Each row is where one point has got to under a steady rotation. How many ticks took it there?
The counts run from 0 to 234.
[105 131 175 104 111 124  68 135 125 140 108 155 166 111 132 125 130  98
 140 108 193 135 130 144  87 113 137 153 135 123 122 140 138 128 122 146
 156 164 105 177 135 131  64 116 129 140 138 138 154 141 144 127 124  63
 136 161 167 122 192]
122
[ 92 123 169 108  90 136  74 115 104 114 104 186 116 102 112 125 120  96
 114 123 206 133 136 156 108 103 131 123 155 137 146 143 140 101 137 116
 123 184 134 144 147 123 112  97 156 133 101 111 164 143 134 123 149  89
 126 150 148 154 148]
134
[133  96 183 112 118 100  60 114  93 115  91 183 150 115 108 141 133 109
 130 119 195 137 163 160  88 109 168 132 155 138 165 101 125  93 130 146
 127 158 125 164 132 131 110 109 128 130 106 134 147 123 124 137 146 108
 126 158 154 152 139]
5
[139 121 177  83 103 109  67 124  75 134 105 166 129  97 109 111 152 123
 147 136 186 147 155 161 116 116 158 149 131 166 155  99 129 154 132 133
 162 156 131 159 145 152 134  97 139 131 132 130 168 135 118 137 141  73
 148 151 142 136 153]
10
[139 141 188 112  88 128  82 136  85 148  78 174 156 121 144 120 127 104
 132 115 160 158 152 150 106 127 118 130 165 165 164  87 131 134 121 143
 157 180 113 150 140 127 116 102 165 128 139 136 142 135 145 118 127  81
 119 168 156 107 162]
28
[ 88 122 171  99 103 132  67 120 101 114 113 172 113  98 110 121 125 114
 119 133 216 121 128 167 100 108 137 132 150 140 156 152 136 121 138 124
 145 172 137 160 131 124 128 112 140 139  99 114 182 145 130 134 141  86
 139 144 141 158 150]
135
[117 169 165 123 131 150  64 119 132 120 101 157 130  95 100 113 124  99
 106 126 181 139 162 160 122 113 132 114 186 154 146 125 126  67 133 116
 119 142 152 148 159 100  91 113 140 133 133 158 127 178 132 125 138  93
 150 168 159 149 155]
65
[132 132 179  87 115 132  50 137  84 129  72 152 141 111 118 108 110 137
 128 133 191 147 101 153 110 102 137 117 144 131 152 156 132 119 128 119
 133 166 121 160 138 122 119  97 129 146  91 130 178 154 129 136 113 109
 129 168 141 168 136]
115
[ 91 147 166  99 131 115  47 124 115 123 107 141 134 101  93 114 115 140
 134 109 216 125 156 166  90 100 162 114 157 147 151 118 138 113 134 156
 154 154 148 156 142  99 126 116 126 126 132 134 152 140 111 140 181  95
 135 132 147 125 150]
233
[125 127 174 102  89 121  56 130 115 113  74 187 144 109 110 134 110 132
 116 130 212 140 142 162 102 106 127 125 180 118 154 142 122  98 149 111
 131 156 136 138 127 109 115  98 152 132 122 110 161 138 116 132 133  88
 122 146 147 160 120]
131
[138 115 172 121 160 119  81 109 109 107 114 145 143 102 115 126 145  99
 141 132 165 134 157 173  87  98 158 145 151 150 151  96 144 109 139 149
 138 143 150 185 142 119  82 106 112 140 118 159 146 151 140 115 133  83
 155 187 158 147 160]
167
[133 171 201  99 116 140  62 126 104 128  90 141 147  97 127 104 141 118
 116 118 205 131 135 169 126 116 132 119 114 152 144 141 131 167 146 133
 150 189  96 152  88 117 120 112 165 134 108 144 130 142 125 106 135  94
 137 147 164 121 148]
201
[133 160 172  98 114 118  62 151 131 147  88 140 180 116 126 120 112 136
 136 116 196 147 139 146  94 118 123 155 144 137 126 127 132 150 137 139
 178 152 127 162 127 121  90  99 138 136 169 133 150 135 136 118 132  58
 139 145 154 113 178]
124
[ 75 154 177  99 103 144  74 132 119 133 110 163 124  87 116 108 125 110
 131 123 184 159 136 163 130 113 139 111 149 132 133 150 138 126 116 144
 112 174  92 169 133 121  92 110 155 129 136 123 132 166 127 115 137  77
 153 155 151 122 179]
219
[ 92 151 158 103 120 128  57 127 113 137 108 149 136 109  85 103 112 127
 135 110 204 144 154 148 102  97 156  98 149 160 145 112 140 112 128 157
 147 169 146 156 161 111 121 108 139 118 148 136 152 139 127 126 184  89
 135 133 150 117 175]
234
[144 135 181  93 114 122  64 122 120 126  99 155 156 104 101 138 136  96
 132 100 211 137 166 131 107  99 145 117 126 156 119 117 127 115 137 142
 136 171 104 140 129 118  69 101 140 127 140 147 138 108 118 123 153  84
 123 143 172 100 170]
105
[119 184 146 121 106 150  58 106 129 120 120 140 147  82 115 110 142  98
 131 114 184 138 150 146 126 124 138 119 176 132 137 117 108 107 141 117
 134 164 141 148 150 113  75 113 154 133 142 148 120 185 112 112 141  75
 146 158 174 116 143]
61
[ 94 141 189 134 106 132  76 130 107 152  73 187 142 104 130 127 118 109
 100 121 170 148 153 177 102 130 119 116 178 135 170 138 126  84 114 129
 117 164 121 158 141 111 119 120 152 130 122 143 123 175 144 123 130  94
 134 171 157 154 156]
49
[120 175 180  95 103 144  57 126 111 135 103 138 151  80 135 105 155 109
 124 106 211 117 137 165 102 141 131 140 137 137 141 135 114 138 134 129
 165 162 101 152 103 119  91 136 145 135 116 152 137 165 113 139 125  90
 128 135 167 124 160]
204
[109 176 176 117 123 117  56 133  97 157 100 147 162  98 101  94 131 118
 119 118 179 145 157 146 128 128 165 114 129 139 145 118 119 145 101 156
 139 169 109 167 132 149 117 115 159 138 135 154 103 170 133 116 165  91
 168 142 159 109 157]
76
[102 166 182 108 127 109  45 140  97 138 106 147 160  95 114  96 135 137
 128 129 178 144 149 168 124 132 169 122 131 137 163 114 115 154 113 164
 140 157 111 180 121 134 127 118 151 132 134 143 117 177 117 121 153  94
 165 142 150 123 146]
75
[129 127 166 132 158 116  85 103 109 119 111 144 148 114 102 122 136  87
 120 127 164 131 159 157  89 102 155 140 148 156 144 106 144 105 136 139
 133 162 156 175 159 120  93 101 123 149 116 165 137 147 158 100 149  79
 152 187 166 144 166]
166
[150 145 189 105 129 129  63 148  90 149  73 163 159 120 108  99 106 105
 120 125 161 150 132 120 116 117 146 108 126 141 140 126 137 118  93 132
 134 146 104 169 137 150  92  93 151 144 118 175 135 166 151 120 130 105
 160 168 166 143 167]
97
[126 167 166 104 129 150  67 124 123 109 114 125 140  99 146 119 149 120
 143 130 188 135 130 186 109 113 115 149 166 150 152 118 125 136 153 129
 157 165 137 167 120  87  89 107 132 132 134 132 148 158 123 108 106  77
 131 180 152 126 157]
42
[137 131 197  95 110 123  70 136  98 136  90 162 150 113 148 127 139 125
 140 125 181 144 153 187  93 128 126 147 157 172 173  96 128 136 137 154
 172 158 120 164 114 121 119 111 130 120 134 133 156 127 130 129 120  82
 117 165 140 122 166]
26
[165 143 179 100 145 136  61 118 114 103  98 155 130 100  85 120 126  95
 129 121 187 130 160 140 118  83 150  98 146 156 137 102 139  90 134 136
 119 151 145 146 129 108  70  91 149 135 120 162 142 140 129 110 153 102
 153 157 171 129 134]
85
[178 167 160  99 110 123  58 120  87 131  83 135 164 118 112 109 133 116
 122 141 173 152 131 136 143 113 139 144 135 155 139 134 106 152 140  99
 149 165 131 155 157 149 113  76 145 149 122 146 145 157 137 110 122  82
 153 188 155 145 143]
15
[123 191 157 108 124 139  47 121 137 128 106 127 155  87 103 102 137 133
 111 129 201 133 162 164 135 121 141 129 175 150 145 135 108 111 150 110
 142 141 164 143 156 102 113 121 133 135 140 147 122 181 113 130 150  82
 153 157 158 142 146]
63
[164 152 180  95 145 129  68 110  80 108 108 129 142  98 127 111 156 105
 133 124 191 115 134 167  98 113 151 128 122 160 163 104 127 147 145 134
 161 168 136 158 111 122 102 111 134 146  91 166 157 152 123 118 133  94
 137 172 169 139 135]
184
[168 145 190  99 147 100  62 138 100 132  63 142 179 122  99 107 112 128
 115 115 188 134 129 133 103  96 153 116 111 128 130 136 130 137 130 135
 146 157 116 152 111 132 100  97 137 150 114 168 134 140 139 105 139 100
 156 152 168 139 135]
100
[166 135 175 122 140 103  41 132 100 115  78 161 179 130 109 140 109 136
 111 131 192 124 160 159  99 117 151 135 160 140 170 103 108 102 138 138
 154 141 144 167 121 124 120  94 126 145 115 150 137 130 129 123 142 104
 140 160 154 150 127]
2
[133 132 194 114 120 122  81 122 114 126  97 164 154 134 133 141 134  90
 117 118 178 139 166 168  94 108 127 133 147 181 156 107 139 117 134 151
 150 179 115 160 129 116  99  99 129 124 125 149 145 112 154 117 131  87
 115 174 163 115 189]
24
[153 147 190 119 106 129  79 118  91 139  87 189 140 101 107 110 141  89
  86 136 175 135 174 145 129 131 135 124 137 165 155 125 122 116 124 104
 123 157 120 133 127 156 114  95 168 135 102 162 128 162 146 124 139  98
 147 160 158 151 150]
178
[149 145 204 106 123 140  89 138 116 154  56 166 133 101 112 100 129 112
 113 134 156 176 163 160 115 104 122 105 150 168 138 128 143 102 128 113
 120 147 118 139 142 120 110  96 145 124 139 161 129 147 151 114 122  85
 146 186 151 142 171]
194
[111 183 187 128 110 128  56 137 114 146  72 141 168 106 133 112 118 140
 105 129 182 152 153 189 118 130 119 130 186 150 165 138 112 108 130 128
 143 168 132 150 139  92 142 122 143 128 135 133 116 162 135 119 126  95
 119 164 149 143 153]
47
[135 147 184 102 122 135  74 120 114 153  80 154 137  90 126 117 154 112
 144 114 165 169 161 163 111 127 142 127 171 162 141 109 117  88 125 123
 124 142 109 155 159 120  87 116 113 121 142 158 138 163 121 135 112  86
 133 188 157 134 175]
191
[151 135 184 125 132 121  75 105 120 121  87 147 170 129 120 144 137  85
  99 130 193 131 151 153 108 100 137 142 139 153 136 139 125 104 147 110
 129 172 120 160 140 121  90  94 118 140 100 156 132 128 158 108 124  92
 122 189 158 149 167]
20
